In the rows, zero is written as 128.
Each path below is one point turned by a fixed rotation once a step. After each direction that follows a path, write how fast that rotation turns it, in degrees a step (0 if it stays still).
Each turn is a multiple of 5 degrees from 10 to 175, or 0.
Each row of a path follows its step; steps can be skipped.
Path 1:
step 0: [132 133 130 124 126 130 125 126 126 119 135 131 129 126 124 131 124 132
 128 120 120 121 125 124 121 127 139 126 129 124 127 124 123 139]
step 2: [127 122 131 118 123 126 126 126 139 134 124 127 123 123 135 126 126 126
 130 135 132 132 130 129 125 132 129 118 118 129 118 128 129 126]
step 3: [120 135 127 130 120 127 135 126 125 131 114 132 126 127 130 118 129 127
 131 129 120 129 134 133 128 123 129 123 134 127 132 132 123 133]
step 4: [122 127 130 126 132 126 131 123 117 125 133 133 138 126 133 126 114 125
 125 130 128 131 126 129 125 126 122 135 127 122 138 129 130 127]
step 5: [129 129 116 124 125 138 125 123 128 135 141 133 122 121 127 135 126 134
 128 129 133 121 123 125 124 124 127 128 130 131 130 129 128 132]
step 6: [124 128 129 130 133 125 133 126 134 127 133 124 126 123 125 128 137 136
 128 136 126 124 125 127 134 140 136 124 133 120 131 123 121 127]
step 8: [125 133 125 122 125 129 128 125 134 126 127 132 124 134 132 119 121 125
 124 119 121 131 129 123 136 118 125 122 123 130 128 120 124 130]
step 9: [122 128 125 130 131 134 121 130 123 120 123 136 136 120 126 123 121 129
 128 131 124 118 129 130 126 132 119 129 131 128 124 124 122 123]
step 10: [128 127 120 116 125 128 133 126 127 132 132 123 130 124 128 129 129 125
 129 126 137 123 129 137 125 139 119 131 129 126 127 127 134 136]
step 12: [125 130 133 127 127 126 131 127 122 120 128 126 126 125 128 131 122 129
 126 131 118 132 127 117 131 127 136 128 132 117 121 134 135 133]
Directions:
[125 124 129 128 127 129 131 128 125 127 130 127 125 126 131 128 128 126
 127 128 128 126 127 131 128 127 129 131 132 130 129 129 130 127] : 55
[129 130 129 130 127 129 128 124 125 125 130 128 130 129 128 125 125 127
 129 125 126 128 126 125 128 124 128 128 128 129 128 129 129 127] : 85
Path 2:
step 0: [123 124 120 129 134 131 131 115 127 130 126 129 126 129 113 126 135 132
 127 125 122 127 125 130 134 119 131 123 120 137 130 134 134 135]
step 1: [129 124 130 135 118 127 123 122 124 136 117 132 132 132 123 128 140 120
 121 131 131 127 135 124 129 130 135 126 135 137 130 130 127 124]
step 3: [125 134 127 118 130 131 118 135 128 124 129 133 134 130 123 126 122 133
 126 133 136 130 123 122 121 132 124 123 117 124 127 126 123 116]
step 4: [122 119 126 133 143 128 126 130 121 134 130 129 128 118 128 128 129 125
 127 126 139 129 124 128 128 124 122 129 126 112 124 129 128 124]
step 5: [121 126 127 137 125 139 132 125 126 129 120 132 132 114 133 124 128 127
 131 126 120 140 129 141 128 130 123 131 125 127 126 129 126 128]
step 6: [137 130 124 137 129 120 125 122 133 126 133 133 122 128 132 124 133 131
 128 127 125 134 130 140 133 123 126 128 123 138 139 131 117 126]
step 7: [138 130 131 130 126 120 119 120 125 136 126 115 132 133 135 134 124 127
 124 129 124 128 122 129 118 126 137 129 122 135 129 129 128 125]
step 8: [131 122 127 130 129 128 125 130 128 132 127 122 132 137 138 123 122 136
 133 126 138 121 132 127 121 141 130 127 135 125 132 117 130 132]
step 10: [125 123 120 121 133 114 130 135 131 129 117 131 127 123 127 136 130 126
 124 132 126 137 126 127 139 135 125 125 131 122 126 132 125 132]
step 11: [128 125 138 128 129 122 134 134 129 129 132 131 120 119 131 134 127 121
 133 123 121 135 128 134 132 131 136 138 138 136 124 129 132 121]
Directions:
[130 128 130 130 131 129 131 127 130 128 130 126 124 129 128 128 130 126
 129 126 127 125 127 128 128 124 130 129 129 124 128 129 128 124] : 155
[126 129 126 127 130 129 131 131 129 128 131 129 131 126 130 130 125 127
 126 126 129 133 129 129 131 127 128 130 128 127 127 130 128 125] : 55
[125 128 132 132 129 127 127 130 128 131 128 129 131 129 130 127 128 128
 128 127 125 128 129 129 126 129 129 128 133 127 125 128 129 129] : 115
Path 3:
step 0: [121 125 129 129 127 127 133 125 127 132 136 129 127 128 115 123 122 121
 141 127 124 129 120 128 125 134 131 126 129 136 137 131 133 136]
step 1: [132 124 135 125 132 126 134 129 129 132 127 126 129 133 128 126 121 130
 139 130 137 142 131 128 129 121 125 127 121 128 136 140 131 135]
step 2: [132 127 125 128 123 128 126 120 131 129 127 127 121 137 136 126 127 130
 131 128 123 138 125 142 131 115 135 121 121 133 127 130 125 128]
step 3: [121 131 125 128 113 119 127 125 134 129 134 127 119 129 123 128 132 126
 135 134 130 130 118 136 128 133 130 125 130 135 137 125 125 126]
step 4: [132 120 137 129 114 124 125 131 129 135 126 131 128 124 123 116 124 127
 136 130 135 133 127 125 131 133 124 131 122 130 134 133 129 134]
step 6: [126 130 125 118 127 121 133 130 129 135 134 128 120 129 129 130 129 124
 133 137 122 132 127 135 115 119 130 126 123 136 134 122 127 128]
step 7: [124 125 139 132 115 122 127 131 133 134 127 128 132 130 130 125 128 128
 130 133 130 126 117 130 119 120 132 126 129 131 135 138 128 135]
step 8: [134 121 131 134 125 129 131 125 143 130 128 126 136 125 123 121 120 127
 136 119 128 134 119 131 133 123 128 122 128 134 131 127 127 128]
step 9: [123 129 129 125 132 122 127 127 130 133 135 125 121 121 126 124 127 124
 141 131 124 141 133 126 132 122 125 118 123 135 129 126 121 126]
step 11: [125 122 125 131 122 127 130 129 131 128 134 128 129 134 126 119 120 131
 131 121 126 129 117 132 127 129 139 128 121 135 139 131 138 131]
Directions:
[128 128 128 125 131 129 129 129 128 128 127 127 129 131 128 129 127 128
 131 129 125 131 131 126 131 127 124 131 129 130 127 128 125 131] : 90
[131 132 125 128 129 129 127 131 127 126 126 130 127 128 126 128 129 126
 127 126 128 129 128 128 128 126 129 123 127 131 128 126 126 129] : 110
[133 127 129 126 130 128 129 127 126 127 128 128 129 124 131 127 125 129
 129 125 130 129 128 128 130 127 125 125 127 129 128 129 131 126] : 100
[130 125 122 131 128 132 127 126 128 131 128 126 129 128 130 128 128 128
 126 126 125 128 125 129 129 128 128 129 129 129 129 127 127 129] : 125
[127 129 128 131 127 128 126 128 126 129 130 131 126 128 130 130 125 128
 129 124 126 128 129 125 125 130 125 131 124 128 129 126 128 128] : 65
[130 130 127 132 129 128 128 132 127 130 128 129 131 131 129 125 130 130
 130 130 130 126 127 129 127 129 124 127 127 127 130 130 128 129] : 115
[126 129 125 128 129 128 130 128 130 124 126 128 129 130 127 127 127 128
 132 126 125 127 127 131 127 130 127 128 129 128 129 125 131 125] : 130
